In the data rows, zero lies at 4.5, halfway between 4 and 5.
Here are some numbered points:
4 & 2 & 1 & 5 & 6 & 3 & 6 & 5 & 4 & 3 & 2 & 7 & 3 & 7 & 4 & 3 & 3 & 7 & 8 & 5 & 7 & 3 & 3 & 4 \\ 0
6 & 5 & 5 & 5 & 5 & 5 & 2 & 5 & 3 & 4 & 4 & 3 & 4 & 5 & 5 & 5 & 5 & 5 & 5 & 5 & 5 & 4 & 6 & 6 \\ 1
5 & 7 & 6 & 5 & 4 & 6 & 2 & 4 & 3 & 5 & 7 & 4 & 4 & 4 & 7 & 5 & 6 & 2 & 5 & 5 & 3 & 3 & 5 & 5 \\ 2
5 & 6 & 4 & 2 & 6 & 5 & 3 & 3 & 3 & 7 & 5 & 5 & 7 & 4 & 6 & 6 & 3 & 2 & 6 & 4 & 4 & 5 & 5 & 3 \\ 3
3 & 2 & 5 & 6 & 3 & 4 & 6 & 6 & 4 & 2 & 5 & 7 & 6 & 4 & 3 & 4 & 3 & 6 & 4 & 2 & 2 & 5 & 4 & 4 \\ 4
2 & 2 & 9 & 7 & 4 & 0 & 8 & 6 & 8 & 4 & 6 & 6 & 7 & 1 & 3 & 3 & 9 & 4 & 4 & 1 & 1 & 0 & 9 & 4 \\ 5
6 & 5 & 5 & 6 & 5 & 5 & 6 & 5 & 4 & 5 & 5 & 3 & 4 & 5 & 6 & 4 & 5 & 6 & 4 & 1 & 4 & 7 & 4 & 6 \\ 6
6 & 4 & 5 & 6 & 3 & 4 & 4 & 3 & 2 & 5 & 4 & 3 & 5 & 4 & 7 & 4 & 4 & 4 & 5 & 5 & 6 & 4 & 5 & 5 \\ 7
6 & 7 & 3 & 4 & 8 & 5 & 5 & 3 & 6 & 5 & 4 & 2 & 3 & 7 & 4 & 6 & 4 & 4 & 3 & 3 & 5 & 6 & 3 & 6 \\ 8
6 & 3 & 3 & 2 & 7 & 2 & 8 & 4 & 5 & 4 & 2 & 7 & 5 & 3 & 2 & 6 & 6 & 6 & 6 & 5 & 5 & 4 & 0 & 1 \\ 9
6 & 5 & 4 & 4 & 4 & 5 & 4 & 4 & 2 & 5 & 5 & 5 & 4 & 5 & 6 & 6 & 5 & 3 & 5 & 4 & 4 & 4 & 5 & 6 \\ 10
2 & 2 & 5 & 4 & 7 & 3 & 5 & 5 & 5 & 5 & 5 & 7 & 6 & 5 & 4 & 5 & 4 & 5 & 6 & 7 & 4 & 4 & 5 & 2 \\ 11
8 & 6 & 6 & 6 & 5 & 5 & 6 & 4 & 4 & 6 & 4 & 2 & 3 & 5 & 4 & 5 & 5 & 6 & 4 & 1 & 4 & 7 & 4 & 6 \\ 12
5 & 4 & 4 & 3 & 5 & 5 & 4 & 3 & 5 & 5 & 5 & 5 & 4 & 4 & 6 & 5 & 4 & 4 & 4 & 4 & 4 & 4 & 5 & 5 \\ 13
7 & 6 & 6 & 5 & 6 & 6 & 4 & 5 & 3 & 5 & 6 & 5 & 4 & 3 & 7 & 5 & 7 & 3 & 5 & 3 & 3 & 3 & 6 & 5 \\ 14
4 & 4 & 1 & 4 & 4 & 3 & 3 & 5 & 5 & 3 & 4 & 3 & 1 & 8 & 5 & 5 & 2 & 7 & 5 & 5 & 5 & 1 & 2 & 5 \\ 15
5 & 6 & 5 & 5 & 4 & 6 & 4 & 4 & 4 & 5 & 7 & 4 & 5 & 3 & 7 & 4 & 6 & 2 & 4 & 3 & 2 & 5 & 6 & 5 \\ 16
6 & 3 & 5 & 3 & 5 & 5 & 3 & 3 & 4 & 6 & 7 & 4 & 4 & 4 & 7 & 7 & 6 & 2 & 5 & 5 & 4 & 3 & 6 & 6 \\ 17
5 & 6 & 3 & 4 & 7 & 6 & 5 & 3 & 5 & 6 & 3 & 3 & 7 & 6 & 5 & 6 & 5 & 5 & 4 & 4 & 7 & 5 & 5 & 3 \\ 18
Which two points above are nearest to each new point by angle, seen from the average point of the numbered points? Their numbers follow each, nearest first.
4 & 5 & 4 & 5 & 7 & 5 & 4 & 5 & 6 & 4 & 3 & 3 & 4 & 5 & 6 & 6 & 5 & 4 & 4 & 7 & 5 & 5 & 4 & 5 \\ 8 18
1 & 1 & 4 & 6 & 1 & 2 & 5 & 5 & 9 & 2 & 5 & 8 & 4 & 1 & 0 & 3 & 2 & 7 & 8 & 3 & 2 & 3 & 3 & 4 \\ 4 5
4 & 5 & 5 & 5 & 4 & 5 & 4 & 5 & 6 & 5 & 3 & 5 & 2 & 6 & 4 & 4 & 4 & 6 & 4 & 6 & 6 & 5 & 3 & 4 \\ 15 0
3 & 5 & 6 & 3 & 6 & 4 & 4 & 3 & 6 & 6 & 5 & 5 & 6 & 3 & 5 & 4 & 5 & 3 & 5 & 4 & 3 & 6 & 5 & 4 \\ 3 16
5 & 5 & 3 & 2 & 4 & 4 & 4 & 3 & 3 & 5 & 4 & 3 & 2 & 6 & 7 & 8 & 5 & 5 & 6 & 6 & 5 & 3 & 2 & 6 \\ 15 10
7 & 6 & 3 & 3 & 3 & 2 & 5 & 4 & 3 & 7 & 6 & 2 & 4 & 4 & 6 & 5 & 4 & 2 & 3 & 1 & 3 & 6 & 6 & 5 \\ 16 12
5 & 3 & 6 & 6 & 4 & 5 & 4 & 5 & 5 & 3 & 6 & 3 & 4 & 1 & 4 & 2 & 4 & 4 & 5 & 5 & 4 & 5 & 5 & 3 \\ 4 5
4 & 4 & 7 & 6 & 4 & 2 & 6 & 5 & 5 & 3 & 5 & 8 & 5 & 4 & 4 & 4 & 4 & 4 & 3 & 8 & 3 & 1 & 8 & 5 \\ 5 11
5 & 6 & 5 & 5 & 6 & 5 & 5 & 3 & 3 & 5 & 6 & 5 & 6 & 5 & 5 & 6 & 6 & 3 & 4 & 4 & 6 & 3 & 5 & 4 \\ 18 2
4 & 5 & 4 & 6 & 6 & 4 & 4 & 4 & 6 & 4 & 2 & 5 & 1 & 6 & 6 & 3 & 5 & 3 & 4 & 7 & 7 & 4 & 6 & 5 \\ 0 15
3 & 5 & 3 & 5 & 5 & 6 & 5 & 4 & 4 & 3 & 2 & 4 & 3 & 7 & 5 & 5 & 2 & 6 & 5 & 5 & 5 & 3 & 3 & 4 \\ 15 0
2 & 3 & 4 & 5 & 5 & 6 & 3 & 4 & 5 & 4 & 4 & 3 & 3 & 4 & 4 & 5 & 5 & 4 & 5 & 5 & 4 & 5 & 5 & 7 \\ 1 13
4 & 6 & 6 & 2 & 5 & 2 & 4 & 6 & 3 & 4 & 7 & 4 & 9 & 5 & 6 & 4 & 6 & 2 & 3 & 4 & 2 & 8 & 8 & 2 \\ 16 3
3 & 3 & 4 & 5 & 5 & 4 & 4 & 3 & 4 & 4 & 3 & 3 & 3 & 6 & 4 & 4 & 3 & 5 & 6 & 5 & 4 & 3 & 4 & 6 \\ 15 0
4 & 3 & 8 & 2 & 5 & 4 & 5 & 7 & 6 & 3 & 4 & 7 & 5 & 2 & 3 & 6 & 6 & 1 & 4 & 2 & 5 & 7 & 3 & 5 \\ 4 5
